0: [6 4 3 3 1 5 4 3 4 6 4 6 6 3 6 5 3 4 3 5 3 3 5 5 9 5 8 5 2 4 5 4]
1: [6 4 2 3 1 5 4 3 4 7 4 6 6 3 6 5 3 4 3 5 3 3 5 5 9 5 8 5 2 4 5 4]
2: [6 5 3 1 5 7 6 5 5 6 7 5 3 4 6 6 5 4 4 2 1 6 6 2 6 6 9 4 2 4 5 5]
3: [3 4 6 3 4 3 5 5 2 3 4 3 3 3 4 5 6 9 7 4 3 5 2 3 3 4 5 6 7 1 2 5]
4: [4 5 5 3 5 4 4 6 4 5 5 6 2 2 5 3 6 6 2 2 4 3 5 6 4 3 7 5 4 3 5 5]
5: [5 3 4 3 2 5 4 7 5 2 4 5 2 5 4 4 4 7 4 4 4 5 4 3 3 5 4 5 5 4 5 4]
6: [0 5 4 9 9 2 5 3 6 2 2 3 6 5 4 0 3 4 3 9 9 5 5 5 0 8 0 4 9 5 2 3]
7: [5 3 4 2 3 7 5 6 5 4 5 5 4 3 5 7 4 5 1 2 3 6 4 3 9 3 8 3 2 5 6 5]
8: [6 6 6 4 2 3 2 4 5 4 4 3 5 6 7 5 5 5 6 6 5 5 5 5 3 6 3 5 6 1 6 3]
9: [4 4 4 2 8 7 7 5 1 6 9 5 5 4 6 5 4 4 5 1 0 4 6 3 5 3 9 2 1 7 5 7]
10: [7 3 6 6 2 7 6 5 4 6 6 6 7 6 5 7 3 3 3 5 1 6 5 5 8 4 6 3 5 6 7 5]
11: [5 7 8 6 3 4 4 3 6 3 4 4 5 4 3 4 6 4 4 7 7 5 3 6 3 3 3 5 4 6 2 2]
12: [2 4 7 7 5 0 4 2 7 4 2 3 7 7 1 1 4 4 5 9 9 4 7 7 0 6 0 4 9 6 5 5]
13: [5 5 3 2 3 7 6 6 4 4 5 5 3 3 5 7 3 1 2 1 3 5 3 5 7 5 7 3 2 5 6 7]
14: [5 5 3 1 5 7 6 5 5 6 7 5 3 4 6 6 5 4 3 2 1 6 6 3 5 6 9 4 3 4 5 4]
15: [0 7 5 9 9 0 4 2 8 4 2 3 5 7 3 0 6 2 6 9 9 4 4 3 0 7 0 4 9 7 3 6]
16: [5 4 7 5 5 3 5 6 3 4 5 6 4 5 4 7 6 4 4 2 7 3 3 4 4 7 6 5 5 3 3 6]
17: [4 4 6 5 2 3 2 2 2 3 3 4 5 4 5 4 7 7 6 5 6 5 6 6 6 2 3 8 8 2 1 2]
18: [3 6 5 7 3 3 4 3 5 5 3 4 6 5 6 2 5 5 5 7 6 5 3 4 1 4 2 4 7 5 5 2]
19: [5 4 3 3 3 7 4 4 5 5 5 5 5 5 6 4 4 2 4 5 4 5 5 4 8 3 5 4 2 5 5 7]
20: [3 4 6 3 4 3 5 5 2 3 4 3 4 3 4 5 6 9 7 4 3 5 2 4 3 4 5 6 8 1 2 5]
21: [8 3 5 4 4 5 5 4 5 6 6 3 6 3 6 7 4 5 5 4 4 5 5 4 7 2 7 5 1 6 8 4]

[6 5 6 4 2 3 2 4 5 3 4 3 5 6 7 5 5 5 6 6 6 6 5 5 4 6 3 6 6 1 6 3] 8
[5 7 8 6 3 4 4 2 6 3 3 3 5 4 3 4 6 4 4 7 8 6 3 6 3 3 3 5 5 6 2 1] 11
[0 5 4 9 9 2 5 3 6 2 2 3 6 5 4 0 3 4 4 9 9 5 5 5 0 8 0 4 9 5 2 4] 6
[6 4 5 4 6 4 6 5 4 7 5 7 1 5 5 7 4 5 4 3 5 3 3 2 6 5 6 5 2 5 5 4] 16
[5 4 7 5 5 3 5 7 4 4 6 6 4 5 4 7 6 4 4 2 7 3 3 4 4 7 6 5 4 3 3 7] 16
[5 5 3 2 3 6 6 6 4 4 5 5 3 3 5 7 3 2 2 1 3 5 3 5 7 5 7 3 2 5 6 7] 13
[4 5 5 3 6 4 4 6 4 5 5 6 2 2 5 3 5 6 2 2 4 3 5 5 4 3 8 5 4 4 5 5] 4
[4 3 4 5 5 5 4 4 5 3 6 4 5 4 5 7 3 1 4 3 4 4 5 4 7 5 3 4 3 6 7 5] 19
[6 5 6 4 2 3 2 4 5 4 4 3 5 6 7 4 5 5 6 6 5 6 5 5 4 6 3 5 6 1 6 3] 8
[3 5 1 4 9 7 6 8 4 7 7 5 4 5 5 7 5 4 5 2 0 2 6 4 8 3 9 4 0 5 6 8] 9
[3 5 0 3 9 8 6 8 3 7 7 5 4 5 5 7 5 4 5 2 0 2 6 3 9 2 9 4 0 5 6 8] 9
